128 stands for zero in the data rows.
Here are some points, each followed by its number:
142 146 115 130 129 130 120 081 128 148 131 149 108 078 129 152 151 090 099 131 158 158 123 138 104 122 188 124 166 080 122 140 149 142 103 129 154 147 177 134 175 133 142 123 177 153 139 154 125 132 061 160 118 119 130 095 104 164 138 144 094 114 098 105 109 098 140 149 144 119 124 127 106 123 107 119 072 164 140 127 089 118 076 095 149 153 148 141 115 199 095 156 137 109 147 139 122 143 175 140 163 180 182 138 133 093 125 115 151 136 173 111 126 125 104 093 086 135 123 121 173 134 101 131 122 125 147 164 0
179 087 132 096 087 155 105 121 136 151 092 123 116 097 116 105 070 110 173 137 110 115 119 115 128 141 114 161 112 129 116 135 162 065 084 120 091 214 120 086 142 139 139 126 086 127 157 087 161 118 114 099 161 100 100 081 123 102 089 138 190 097 179 102 152 150 146 068 135 122 180 117 113 128 100 113 125 140 144 107 119 122 129 118 111 155 181 122 163 138 115 122 138 123 140 108 163 138 103 099 129 135 135 130 174 161 120 131 131 087 155 139 151 180 115 154 125 157 135 110 114 136 174 125 144 129 150 130 1
118 146 068 126 131 138 129 144 127 102 118 167 135 119 161 102 152 124 109 110 130 129 113 137 140 106 125 122 148 132 076 113 161 164 113 131 133 124 138 151 141 139 118 140 129 118 121 110 156 132 124 165 107 156 128 136 130 168 150 127 100 134 089 130 103 166 127 148 121 125 126 124 136 110 108 149 069 125 159 103 147 118 088 103 139 126 110 108 138 130 134 132 158 133 132 124 130 130 152 098 119 128 132 111 123 116 143 133 128 136 129 110 127 098 122 129 122 116 129 149 157 116 107 144 135 124 133 160 2
074 109 131 165 142 078 171 120 141 153 149 127 103 108 103 127 111 166 124 109 109 113 148 123 122 153 132 125 153 148 132 164 070 091 167 163 169 024 091 146 108 125 090 130 108 108 102 171 072 126 136 105 153 120 134 167 119 100 115 118 134 164 096 165 108 145 100 166 087 170 093 131 137 180 155 149 168 138 070 135 108 141 194 129 140 100 076 147 127 100 170 160 081 179 141 142 101 152 091 123 123 126 122 130 124 127 139 136 154 111 081 152 124 119 130 118 156 156 176 147 107 168 138 138 143 122 082 076 3
147 154 133 119 136 155 103 120 121 127 135 131 114 146 112 109 103 109 133 115 148 112 096 122 160 095 138 105 134 123 132 126 171 097 138 090 112 148 117 110 146 120 140 120 152 150 138 124 137 146 113 120 132 144 113 084 145 085 127 136 118 104 126 101 131 108 133 142 123 114 122 141 130 099 102 140 125 106 127 102 129 118 125 123 123 138 116 110 154 132 107 134 121 150 128 123 135 130 157 145 151 147 096 128 117 099 152 114 122 102 118 122 130 110 115 147 121 111 134 105 102 097 136 109 145 139 130 150 4
088 126 108 109 153 113 128 141 105 101 161 178 136 125 121 136 150 171 135 134 141 143 099 131 113 146 107 125 136 126 168 075 132 152 098 158 138 098 121 154 113 068 126 184 144 170 135 115 142 133 137 153 145 141 134 154 136 166 168 145 124 110 139 122 130 121 148 144 136 166 095 165 133 137 162 110 088 089 135 108 119 148 108 117 136 128 122 127 120 097 162 116 159 119 177 114 155 122 115 081 100 132 116 123 117 129 152 142 118 182 101 109 134 126 161 123 141 096 083 150 147 103 121 129 145 121 177 164 5
127 162 134 105 141 121 120 112 118 115 124 140 134 118 113 124 125 116 113 128 148 138 125 126 147 105 138 125 123 100 129 128 143 125 153 115 125 123 135 122 140 116 136 142 141 151 130 140 144 128 114 155 119 132 117 112 126 135 136 139 119 129 121 132 108 098 139 139 126 142 110 123 131 092 130 143 112 117 142 100 120 115 114 137 149 134 117 115 150 131 127 126 109 133 127 134 115 142 162 128 145 132 139 142 126 122 138 121 140 127 122 112 116 103 125 123 117 127 127 116 111 114 111 122 161 142 125 140 6
143 163 102 144 129 133 151 087 135 132 138 163 109 079 124 178 154 094 119 111 171 122 135 153 106 108 200 100 152 089 105 134 133 150 117 094 150 138 174 152 174 139 152 133 170 137 125 168 137 121 062 143 107 108 127 113 097 159 134 133 092 115 085 092 103 092 110 161 157 122 131 119 111 116 112 135 060 157 148 145 083 108 058 104 114 157 169 144 132 181 094 163 112 110 149 157 102 141 170 148 165 194 168 147 123 091 131 107 160 120 168 087 121 104 122 107 089 143 125 125 202 117 109 139 117 145 151 167 7
148 117 128 111 096 136 118 135 124 139 101 126 130 110 127 120 089 127 158 136 119 128 110 116 127 138 129 144 122 123 131 133 156 093 095 122 100 169 119 107 133 130 140 122 108 128 143 103 149 133 119 108 142 120 114 104 137 115 112 137 167 121 157 117 139 139 137 088 136 125 154 129 126 123 112 118 128 136 133 124 129 111 131 126 114 142 147 128 144 131 117 112 129 122 134 112 154 126 110 112 128 137 137 133 151 146 130 130 121 110 141 136 146 168 112 145 123 137 127 113 122 127 152 124 134 121 141 128 8
132 141 114 130 136 114 156 166 105 121 129 139 164 127 108 121 129 109 127 126 150 133 104 095 154 143 107 116 117 131 129 098 112 124 170 106 114 116 097 137 091 108 147 153 155 155 121 151 126 136 142 133 159 109 088 122 136 147 143 109 124 126 143 130 123 149 097 136 108 139 115 157 139 104 111 117 138 140 103 113 108 122 148 137 122 139 151 108 167 140 139 139 107 163 090 096 088 153 113 155 121 109 144 096 117 159 132 112 145 120 118 127 123 152 123 105 176 112 143 123 110 118 122 112 143 145 130 163 9
154 122 126 181 129 100 157 148 149 130 109 122 100 130 154 159 159 114 104 068 132 098 159 149 113 124 133 072 146 142 109 137 119 154 164 111 157 121 148 130 114 160 162 130 131 085 110 164 124 156 119 102 137 100 117 161 141 159 129 100 089 124 065 118 120 156 076 155 167 146 150 139 118 142 121 137 147 160 123 164 125 099 116 107 111 135 139 172 121 127 097 167 117 112 120 114 129 140 130 142 139 113 132 088 099 134 077 091 111 123 122 122 101 136 112 100 166 123 160 127 146 170 084 130 093 148 115 111 10
160 154 150 102 140 144 090 113 133 120 111 110 117 121 128 085 076 142 133 149 154 140 131 124 124 112 121 135 131 139 135 138 168 051 146 123 098 158 120 094 105 085 139 112 087 141 159 117 116 142 110 120 154 133 110 088 139 097 096 173 129 115 185 111 115 140 139 118 127 155 146 137 116 075 121 131 141 131 125 100 160 110 128 152 144 134 141 103 144 118 087 100 116 119 119 118 154 127 140 115 152 108 147 132 141 148 116 133 096 104 118 138 145 147 140 141 128 127 115 128 061 102 155 131 143 123 114 143 11
153 139 130 102 136 169 114 115 129 145 110 162 129 101 084 118 132 085 124 130 162 146 154 104 102 140 160 138 119 115 118 127 140 123 111 123 107 143 150 153 141 111 161 135 143 122 129 140 159 137 109 132 126 133 100 104 097 127 118 144 116 120 154 112 129 174 160 125 142 131 126 168 122 107 122 106 141 151 109 093 138 136 085 121 132 151 149 111 150 130 109 113 125 124 135 131 162 136 177 119 182 131 133 101 166 097 120 127 136 117 140 076 138 159 114 111 107 122 150 131 109 099 110 115 140 156 114 127 12
126 147 140 123 148 121 125 095 125 108 140 155 126 112 117 160 106 138 164 113 144 111 111 156 132 105 139 096 134 114 161 088 135 120 114 112 155 102 123 129 140 089 134 121 147 171 147 149 139 124 097 133 141 095 144 092 147 113 137 174 141 085 133 108 112 060 143 134 160 138 111 116 125 115 146 131 081 082 137 140 093 131 100 113 120 132 150 136 135 116 128 149 103 124 197 159 121 123 131 111 120 172 107 161 129 093 170 130 148 115 135 111 146 097 148 163 104 124 098 114 162 076 153 130 143 142 207 172 13
130 132 130 107 157 102 123 121 120 133 160 120 092 123 137 144 148 141 124 125 139 140 118 140 127 131 140 129 146 130 160 130 136 153 100 118 150 106 153 127 119 111 138 116 153 121 113 162 123 146 128 138 143 108 112 109 132 159 156 140 116 102 131 138 123 109 123 152 132 144 145 155 118 143 140 106 124 139 108 146 109 129 124 114 144 131 130 141 107 158 119 136 148 109 138 108 136 125 151 135 140 139 131 116 128 153 135 102 129 165 118 129 129 145 130 119 119 103 107 105 160 132 092 144 124 157 129 143 14
101 182 118 171 165 146 113 177 130 112 147 152 119 223 122 093 132 131 073 142 158 124 162 115 134 126 126 129 105 204 100 071 086 178 143 115 130 116 061 188 086 113 092 137 164 088 095 135 074 185 173 120 153 102 098 126 141 119 086 152 074 130 166 097 127 215 093 138 102 127 114 190 126 104 169 109 150 156 097 162 161 147 133 148 102 116 166 065 166 060 160 100 161 155 079 112 124 107 126 151 125 078 072 082 115 152 165 140 088 172 103 129 149 130 140 121 175 105 117 162 125 065 118 134 119 119 089 124 15
184 066 132 098 118 129 100 120 125 124 056 131 132 131 163 076 111 110 147 126 143 161 152 096 086 145 071 165 074 161 090 147 139 081 142 126 111 165 147 106 100 123 140 088 066 138 177 110 145 114 152 119 139 150 113 137 117 133 097 122 148 125 229 145 170 203 171 105 136 117 170 133 163 133 129 129 181 144 126 099 198 137 165 141 136 119 124 117 142 114 131 109 121 110 088 120 153 148 109 087 124 058 122 100 137 149 080 113 127 103 132 139 132 168 135 144 108 093 186 124 042 159 138 110 104 138 089 111 16
127 113 141 113 129 089 108 089 130 116 102 114 104 105 145 169 114 159 131 123 143 119 156 171 111 129 120 134 134 097 153 149 131 135 130 131 159 125 149 116 149 130 132 120 128 152 166 138 143 127 128 124 146 112 142 141 142 127 119 135 172 123 148 155 115 075 141 118 143 134 131 094 115 140 182 127 113 151 145 168 104 112 159 115 141 107 157 179 123 112 147 149 121 100 139 128 116 135 085 097 116 132 135 167 144 151 144 119 130 144 107 139 129 123 151 153 121 122 128 102 139 164 138 121 134 127 127 116 17
154 134 123 101 130 167 109 114 130 133 122 163 122 124 103 113 128 092 121 127 161 153 143 108 114 128 157 142 117 129 122 131 143 113 102 119 108 149 147 145 149 118 153 120 133 119 130 142 156 139 109 132 119 136 104 101 103 129 127 139 119 112 150 115 137 172 158 133 129 137 131 151 122 117 121 113 132 158 117 085 143 133 092 126 129 155 129 109 146 123 111 108 129 128 128 123 162 122 169 120 172 132 131 113 163 106 116 130 122 115 145 090 136 155 113 119 114 124 137 118 120 111 113 132 136 147 119 126 18
102 105 131 144 114 109 151 142 121 122 126 112 153 126 135 137 144 149 124 135 115 138 127 122 114 157 118 140 128 133 146 126 107 147 142 165 122 119 121 135 117 138 119 144 125 138 131 116 106 114 140 130 134 139 140 168 128 137 135 118 138 150 120 136 137 120 114 123 129 127 122 127 128 146 138 128 133 127 139 153 120 128 146 133 127 122 126 149 102 132 150 137 138 133 135 125 118 137 094 129 102 121 137 127 120 145 127 147 124 137 132 149 131 141 137 121 137 129 119 152 139 150 143 130 118 108 149 109 19
149 153 141 103 125 156 113 070 111 127 172 110 069 142 146 126 179 113 134 142 140 148 087 126 126 094 150 138 134 096 097 195 163 147 108 094 132 199 206 097 189 164 113 122 143 163 140 121 098 085 066 150 087 194 150 103 079 113 135 092 063 142 074 088 164 073 155 177 137 064 118 099 124 143 069 168 096 129 167 105 105 154 080 136 138 147 075 119 086 222 072 127 164 082 114 147 135 133 208 171 171 190 146 146 086 076 094 095 127 131 162 146 100 103 119 107 064 140 108 121 142 173 110 130 114 095 102 137 20
141 122 142 099 103 163 155 142 111 181 157 100 182 120 098 092 177 032 128 117 105 171 075 077 195 094 169 146 064 108 077 198 133 134 150 096 077 134 143 121 158 201 106 072 158 094 070 163 163 080 154 151 040 156 132 110 075 135 122 097 120 150 059 123 153 113 146 131 119 050 167 115 142 139 051 148 172 113 155 073 130 138 146 162 112 114 048 063 096 237 122 124 097 154 044 154 107 159 213 233 129 123 132 121 120 097 105 119 175 077 177 119 107 106 085 108 068 152 186 088 115 138 096 148 115 185 094 078 21
157 104 125 174 097 140 121 123 152 166 108 118 118 100 156 108 115 107 150 116 124 119 119 136 116 127 148 075 140 104 120 136 121 094 122 087 161 182 149 100 160 157 154 075 136 113 146 122 137 129 092 096 107 103 128 092 148 135 114 101 130 122 120 119 121 135 143 100 145 103 147 109 136 131 086 128 134 149 131 124 145 111 128 107 116 138 133 134 120 140 076 124 090 122 105 147 122 103 109 144 143 136 139 125 123 080 100 128 121 092 142 143 109 102 089 152 138 143 166 090 136 120 134 127 074 121 117 165 22
147 140 123 116 115 143 118 088 109 126 151 114 088 131 146 135 158 110 121 146 125 153 103 124 125 105 141 134 136 103 102 171 144 154 115 113 135 176 182 116 161 167 117 114 147 140 142 125 110 114 088 133 103 165 139 104 095 116 143 092 087 134 086 104 152 098 132 158 125 071 113 104 111 130 081 154 111 147 153 114 119 149 099 128 132 140 084 114 096 197 081 130 149 100 116 144 124 127 179 167 160 169 142 135 105 080 099 105 128 112 145 136 118 117 119 116 074 141 119 119 128 148 116 127 117 110 099 143 23
124 148 150 130 172 121 107 130 116 113 148 109 128 166 151 131 127 128 118 120 142 115 121 157 145 119 116 112 143 141 171 113 150 117 146 120 124 124 105 110 110 102 142 142 142 147 122 127 118 148 145 131 143 110 135 123 162 127 136 138 112 092 128 108 124 099 127 136 119 159 130 152 124 118 136 112 136 108 126 145 119 126 127 132 148 122 137 121 126 129 131 121 143 128 129 108 132 111 126 141 120 114 116 122 111 152 128 122 093 163 099 139 140 122 145 127 145 096 087 135 117 117 116 144 124 137 146 147 24
100 097 128 108 130 103 129 093 108 119 155 119 109 161 142 141 145 185 163 161 119 126 128 133 151 127 062 128 102 154 141 115 109 165 146 125 152 103 117 097 112 112 075 155 141 154 172 077 094 141 163 118 172 149 162 155 144 107 150 104 147 120 123 114 137 092 101 142 108 089 073 099 147 151 136 127 126 132 164 140 099 175 146 130 153 131 088 105 108 127 164 153 129 130 151 140 124 108 099 097 088 133 093 141 106 126 104 104 138 123 106 174 158 139 170 145 125 120 106 137 104 126 157 122 123 077 133 155 25
108 107 120 113 132 130 110 121 118 130 159 084 113 136 111 106 091 197 140 158 100 116 098 119 149 135 100 144 171 160 182 123 169 094 120 167 119 106 096 095 114 088 094 164 101 127 141 057 089 157 125 120 175 171 148 143 158 080 135 149 138 117 127 103 114 127 102 148 096 144 102 138 107 117 122 117 126 114 144 133 128 143 121 113 158 146 074 113 096 127 119 149 150 152 195 101 171 098 113 100 103 153 111 141 130 129 143 155 098 115 098 158 172 163 147 149 144 133 099 160 098 101 176 133 148 073 155 126 26
125 105 137 110 129 049 111 082 130 115 113 104 107 106 143 177 118 161 134 127 142 125 153 153 106 126 117 135 131 094 143 151 112 134 144 134 161 113 159 106 137 124 117 111 107 154 169 146 136 119 116 143 156 119 143 150 137 139 124 126 178 140 166 167 110 055 130 122 125 138 136 084 140 138 203 135 113 142 153 191 107 115 175 134 152 109 143 185 116 122 153 156 116 096 133 126 102 136 084 095 117 133 152 185 126 166 138 106 141 151 122 141 111 122 165 143 106 128 123 097 143 183 133 120 140 134 129 112 27
132 102 119 122 111 119 140 142 128 108 112 160 116 128 101 148 123 159 148 104 129 129 136 109 111 144 113 128 098 140 121 112 127 149 129 129 124 115 128 156 121 128 136 154 124 135 141 117 146 135 146 107 151 139 113 163 136 122 127 125 140 129 133 122 146 147 123 131 154 125 113 126 140 141 155 136 121 124 130 135 129 142 133 112 093 137 126 147 150 063 144 133 124 126 162 127 144 141 120 092 114 123 088 119 133 115 137 122 138 114 099 094 130 147 132 142 131 121 158 120 127 130 131 105 136 129 141 095 28
Which two points above are nearest to each new point by angle, seen from the average point of the numbered points? Their numbers follow each, smallest number first.
111 124 140 107 160 126 115 139 113 113 123 116 169 132 132 091 100 134 123 156 104 126 136 123 140 146 106 149 145 138 157 128 144 083 143 154 102 105 091 120 106 088 134 131 092 129 126 118 128 117 155 160 119 130 123 136 150 115 131 148 151 135 160 166 101 135 152 120 085 179 121 122 129 105 133 120 141 111 099 097 136 131 147 145 149 123 122 110 145 118 155 096 113 154 129 116 123 121 112 114 113 107 132 137 157 155 152 165 122 121 103 116 146 118 145 130 146 126 106 149 075 119 149 141 157 135 136 117 >> 11 26
137 142 149 090 082 173 095 137 131 153 133 152 110 075 087 093 095 153 127 191 128 192 133 100 093 134 145 133 099 100 148 153 136 068 092 150 086 181 149 082 111 107 156 166 111 126 149 098 154 136 107 123 110 136 088 087 119 143 132 132 147 131 147 107 143 162 172 088 153 170 101 159 118 084 105 113 137 135 129 026 157 120 085 141 158 157 091 120 134 094 077 061 120 095 143 120 215 114 157 093 184 113 172 126 180 117 063 156 101 108 110 124 123 170 092 117 141 169 148 095 065 100 116 135 175 117 077 111 >> 12 18
133 133 127 121 137 145 128 149 116 126 150 118 142 174 136 112 149 110 148 123 112 092 118 129 156 119 087 129 113 166 103 126 111 134 133 111 096 141 098 133 119 145 113 125 116 122 107 150 135 111 169 118 115 141 138 124 124 098 132 100 148 130 136 147 156 149 127 127 095 118 151 135 135 145 103 124 163 084 115 131 142 139 169 142 116 110 136 123 131 148 150 120 142 133 085 121 126 126 109 147 116 113 105 115 119 152 130 126 126 134 131 149 121 135 144 142 156 119 115 139 111 144 133 117 129 139 095 126 >> 9 15
113 127 122 119 128 162 107 113 154 136 157 099 100 134 151 118 113 197 153 170 076 091 150 167 124 110 099 142 163 165 120 143 126 103 074 143 126 109 113 114 120 117 096 105 053 076 122 097 132 109 165 110 115 145 166 115 127 084 134 148 158 131 152 163 111 143 139 115 112 132 152 099 095 139 127 121 132 091 103 133 161 124 134 129 138 101 127 126 107 112 124 097 154 113 143 146 163 085 111 081 128 135 126 146 140 140 142 152 117 134 119 157 154 113 140 190 136 153 098 157 122 125 167 153 130 096 090 130 >> 8 26
163 107 120 136 105 128 151 145 129 136 089 127 169 115 134 112 154 067 131 097 132 149 123 107 132 126 137 124 093 112 092 146 147 134 169 109 112 158 151 125 148 174 145 116 132 125 134 128 152 113 117 142 098 133 112 145 122 152 116 104 124 139 093 114 137 138 118 120 145 086 151 107 155 127 091 155 129 144 171 108 133 111 126 124 110 140 123 119 136 164 117 151 100 132 100 137 108 167 149 158 111 116 128 118 124 114 103 117 149 088 162 114 116 121 115 111 106 124 184 120 118 142 120 124 105 148 149 114 >> 21 22
104 111 110 111 124 113 117 123 148 145 132 133 113 099 145 114 122 167 135 154 126 168 151 136 107 129 118 156 096 131 106 130 091 133 092 145 171 095 136 131 112 118 095 092 103 091 132 113 140 130 152 127 129 105 129 125 122 162 120 142 158 126 175 147 109 160 150 095 133 125 142 124 144 139 170 120 111 141 132 120 158 143 140 140 144 097 126 101 127 085 149 103 116 105 130 147 142 104 116 069 114 089 146 145 142 144 118 140 145 154 127 140 133 117 134 153 111 139 154 118 143 110 131 157 114 125 099 125 >> 16 27
092 130 117 148 116 139 154 148 132 122 112 112 152 150 111 100 101 158 117 148 113 165 153 107 129 137 130 173 108 168 120 114 110 136 140 171 130 073 079 178 087 126 086 095 104 084 111 095 078 142 158 124 132 136 123 151 122 111 085 170 119 152 153 127 110 171 107 101 115 114 111 126 148 120 160 143 146 156 099 132 174 142 160 154 109 102 118 071 130 069 144 099 123 158 125 147 106 119 118 135 106 093 107 126 136 138 154 162 133 130 130 134 149 118 125 126 103 133 152 154 114 076 154 154 114 108 128 083 >> 3 15
129 154 110 154 156 117 130 169 142 122 124 107 084 186 121 129 119 128 078 112 122 114 165 113 140 142 120 138 156 180 118 120 125 152 138 140 138 095 103 155 090 121 132 138 139 061 083 133 076 194 141 107 176 125 088 148 141 120 102 119 079 137 109 136 119 196 073 162 095 161 117 169 126 118 149 121 175 186 056 152 141 141 140 122 139 141 120 120 161 079 113 136 152 165 113 077 124 130 155 140 159 111 106 073 130 159 120 109 096 147 087 122 130 177 108 080 174 113 143 150 119 142 081 119 138 126 078 086 >> 10 15
083 118 099 112 168 104 126 156 111 106 165 184 154 135 114 114 153 162 123 141 156 144 083 118 128 149 107 127 139 136 175 061 128 166 110 176 131 094 126 158 099 059 119 180 156 168 130 115 145 149 134 174 155 157 139 149 137 170 180 147 112 109 151 133 126 142 143 161 113 160 093 190 142 136 167 096 090 086 137 117 133 151 110 123 168 117 118 119 106 114 171 120 175 132 167 108 162 116 112 079 096 117 104 113 123 123 159 153 118 186 102 117 147 135 160 125 155 081 077 163 146 084 104 121 136 117 175 169 >> 5 24
099 098 138 150 112 084 165 151 111 107 125 110 163 126 133 155 145 158 124 142 112 141 117 112 110 170 101 140 129 139 158 116 090 151 145 176 129 114 123 132 094 124 111 164 117 155 137 115 084 114 134 130 143 138 145 194 120 159 150 111 131 155 116 138 142 121 090 125 131 134 110 129 141 157 149 119 135 124 140 161 117 138 146 145 135 132 113 158 089 137 152 143 149 125 143 110 106 126 068 129 088 121 148 131 104 165 103 141 130 152 138 163 128 156 148 101 145 123 106 160 143 169 147 127 122 096 157 115 >> 19 25
093 150 156 143 109 162 120 139 136 144 155 102 124 149 107 128 097 168 143 173 092 100 149 142 146 124 103 101 112 145 159 111 081 097 107 135 130 131 079 100 110 126 103 157 119 103 125 089 120 139 152 083 130 101 146 102 142 100 129 118 171 127 138 116 122 126 120 076 107 137 084 121 118 114 133 105 167 112 121 118 122 144 130 154 135 129 119 112 136 070 129 087 117 130 134 136 149 067 098 116 131 122 132 150 140 135 117 163 105 123 102 155 134 125 123 147 173 181 096 123 110 092 154 137 141 088 089 124 >> 25 26
120 156 150 119 128 153 105 099 129 131 135 128 107 132 098 116 099 138 121 157 140 151 128 119 117 126 157 147 130 109 136 138 130 103 122 131 125 148 120 130 146 119 111 122 135 148 146 108 107 121 102 125 128 135 130 103 115 098 090 152 119 136 151 109 120 113 158 117 122 123 109 122 125 107 141 138 116 133 125 110 134 143 125 144 133 125 126 106 142 108 122 102 131 127 127 145 134 120 143 135 155 143 134 155 136 103 149 145 122 128 128 130 135 109 123 129 100 150 123 125 118 103 142 125 142 106 118 121 >> 4 11
083 096 149 152 123 077 111 118 169 153 132 100 052 165 112 172 097 209 114 093 110 115 175 148 145 113 128 087 127 129 174 119 107 149 124 121 219 039 119 125 121 124 111 108 168 055 117 099 123 222 172 078 169 091 159 157 192 127 118 134 151 108 091 131 096 101 098 131 154 132 071 122 159 160 221 116 167 159 110 159 128 146 147 103 154 108 055 143 111 001 133 141 100 129 157 136 155 065 119 097 116 101 063 146 128 103 117 113 107 145 038 149 122 120 095 156 145 122 172 064 147 100 081 142 121 127 085 068 >> 3 28
115 170 107 136 127 151 122 149 131 133 145 170 090 122 106 115 097 150 121 119 155 143 101 119 130 125 172 111 138 118 131 110 133 119 094 104 128 126 101 169 130 108 149 124 163 120 106 137 138 155 120 108 134 120 085 099 137 134 123 151 104 126 145 118 114 158 132 136 143 148 123 166 128 105 140 129 106 147 076 107 142 115 125 120 096 135 152 113 173 071 108 085 140 140 117 107 148 122 150 131 161 133 117 106 130 126 175 119 116 147 104 102 113 119 086 133 143 118 138 096 152 085 102 118 133 137 106 145 >> 15 18
133 121 145 143 144 151 136 124 123 126 138 123 159 154 114 113 143 108 120 140 134 116 157 118 114 141 100 122 108 172 107 136 102 111 176 126 096 122 105 113 096 124 124 161 113 143 136 134 086 122 145 117 136 127 140 137 113 101 111 114 110 126 135 105 150 152 105 143 111 141 107 141 122 120 106 116 162 126 127 126 124 159 120 147 132 143 122 107 126 143 144 142 119 146 116 135 137 137 129 146 126 099 122 105 115 123 085 134 117 101 119 137 146 155 150 117 150 139 124 161 072 130 142 131 125 119 107 126 >> 9 15
122 123 138 122 145 119 127 128 082 109 171 145 116 135 169 123 159 155 152 140 149 171 050 134 091 149 117 125 143 125 174 119 144 135 101 138 105 179 153 119 107 110 152 147 138 220 147 149 110 084 108 146 123 159 127 129 121 159 163 120 090 109 148 108 185 102 156 157 147 130 137 160 119 163 101 127 113 090 124 125 122 127 141 137 111 130 148 149 083 189 113 096 193 072 119 104 150 142 095 152 114 131 142 108 071 156 125 112 106 188 137 156 120 136 158 109 120 080 070 142 132 160 129 120 093 118 173 175 >> 5 14
128 114 144 115 134 078 106 100 131 122 117 109 114 108 137 155 122 151 129 125 134 139 144 142 109 141 123 142 138 091 161 150 120 123 131 141 153 125 154 117 146 122 135 118 128 156 152 136 133 123 114 135 145 130 138 146 129 134 130 122 161 135 158 161 121 081 151 124 124 135 125 106 138 142 177 124 130 135 132 157 112 121 154 128 157 116 126 171 120 118 142 135 125 105 133 136 115 126 094 110 128 131 143 166 136 139 137 118 141 152 117 134 111 130 141 133 107 120 128 113 132 168 127 118 131 129 130 111 >> 17 27
099 131 118 153 131 102 136 163 126 119 129 152 109 139 158 145 122 182 129 127 135 130 146 147 094 157 107 113 139 156 134 110 091 134 111 138 145 110 103 150 085 111 149 145 121 110 124 146 121 147 157 107 154 098 103 150 159 158 140 121 135 133 154 151 124 166 107 120 131 173 125 149 135 145 159 113 140 143 071 143 134 108 155 128 115 123 168 157 147 070 145 097 146 112 114 099 137 124 079 101 119 090 138 097 123 193 122 116 105 168 088 138 118 149 131 121 184 109 108 131 138 144 113 139 125 126 102 130 >> 15 19
153 122 082 167 124 139 155 113 153 140 109 188 161 107 122 074 130 040 135 092 122 121 154 117 079 129 170 108 132 151 044 134 081 130 144 116 174 084 138 178 157 148 131 063 107 089 115 190 103 085 092 141 077 111 118 121 099 113 094 119 084 164 128 158 129 205 159 156 116 121 142 118 150 137 099 169 126 115 081 105 168 147 129 102 103 122 151 124 171 132 134 156 070 168 129 194 059 163 156 127 154 149 109 107 148 055 151 138 187 073 157 081 107 061 112 115 093 146 203 147 131 118 135 123 112 162 124 138 >> 21 22
158 137 095 137 113 131 143 170 109 109 107 120 150 141 167 097 139 085 118 114 115 145 083 106 148 120 124 133 123 135 091 130 166 145 140 119 111 159 132 125 123 149 132 108 130 129 120 119 117 116 105 152 103 153 104 125 129 148 131 112 092 140 095 122 144 144 117 134 127 103 147 125 139 116 072 163 110 133 142 106 147 117 132 125 115 137 115 103 139 174 107 138 141 136 106 120 093 162 148 164 110 130 127 107 108 135 133 118 131 112 158 131 126 121 114 104 112 111 137 136 125 139 126 124 113 129 154 146 >> 2 21
154 070 114 155 118 143 156 137 108 124 072 091 201 167 137 090 173 041 107 102 134 120 108 065 167 144 103 158 108 148 087 110 152 152 201 131 094 163 132 127 136 166 096 126 143 156 135 077 098 125 120 130 134 184 149 177 095 123 122 094 100 141 113 097 162 171 095 147 096 036 128 136 156 131 079 126 163 164 193 162 135 161 137 132 133 136 100 085 087 216 134 187 142 188 077 121 089 132 131 186 091 105 121 098 080 092 099 124 131 095 198 148 148 155 128 084 114 097 163 176 099 151 140 102 061 100 152 150 >> 19 21
147 129 125 122 125 139 117 133 131 119 085 108 114 146 122 121 092 132 113 109 131 112 150 128 147 106 117 146 126 145 090 140 139 122 153 106 119 107 108 152 118 151 131 075 104 100 118 143 130 136 165 104 134 140 125 119 134 077 094 138 129 137 166 162 116 150 119 132 126 106 156 107 123 109 131 148 149 149 089 147 170 121 182 129 100 099 145 111 157 105 136 120 107 162 084 133 105 137 126 139 130 097 099 114 127 139 165 112 145 112 109 122 140 114 120 159 120 112 171 109 092 123 130 113 128 143 076 103 >> 15 16
078 082 127 155 096 091 214 161 115 091 115 109 177 114 125 180 148 188 140 139 075 113 123 119 101 183 084 146 132 134 156 105 075 172 162 204 123 087 101 151 056 141 104 208 102 166 121 107 070 089 146 119 146 122 159 224 125 134 142 094 158 172 087 140 146 111 064 134 118 147 087 099 110 179 143 135 129 115 137 180 087 139 162 138 095 127 134 194 081 122 166 150 140 117 160 115 075 148 033 132 054 135 141 135 117 170 118 169 137 130 118 162 127 154 164 104 171 156 094 192 154 181 176 118 134 070 175 086 >> 3 19
118 154 166 134 194 118 104 139 127 108 150 100 138 190 158 134 123 131 111 114 159 097 123 164 168 114 114 101 149 143 203 090 162 120 158 110 127 128 110 094 110 087 148 142 151 156 121 123 114 167 149 133 146 109 125 123 177 128 145 154 108 080 137 111 120 079 120 139 123 167 137 161 128 108 144 105 152 099 127 156 110 118 128 139 159 122 145 114 115 123 126 122 151 129 117 099 137 103 121 159 121 100 098 124 098 161 133 123 077 178 088 147 132 112 158 131 152 071 058 127 118 104 114 146 128 154 163 161 >> 14 24
095 188 105 123 071 179 146 165 127 119 116 130 167 130 154 125 180 072 098 172 093 157 136 141 163 098 167 145 081 082 045 157 105 191 116 107 100 189 145 125 167 219 116 133 156 104 083 097 162 076 156 168 033 124 116 122 088 172 127 081 120 180 049 134 133 111 132 070 135 080 136 074 142 094 079 159 080 142 190 092 115 108 092 159 110 119 137 082 159 159 159 075 131 105 061 155 082 154 177 176 127 118 186 143 138 138 107 138 154 138 184 121 093 073 098 094 108 192 119 121 181 140 102 164 137 118 098 115 >> 21 23
153 135 125 118 138 151 114 118 129 136 108 156 120 116 107 118 125 097 121 125 149 135 149 108 105 132 145 139 123 129 110 118 140 116 116 121 115 145 147 142 142 114 143 133 139 122 130 128 149 143 105 138 134 133 112 107 110 137 124 144 113 119 153 118 128 171 149 127 127 134 124 160 124 113 127 113 129 142 120 097 140 134 098 118 143 151 143 117 153 125 114 129 132 134 141 130 148 129 162 110 168 138 134 114 150 106 116 119 131 125 140 093 132 149 117 106 112 126 146 128 121 112 110 115 131 142 116 140 >> 12 18
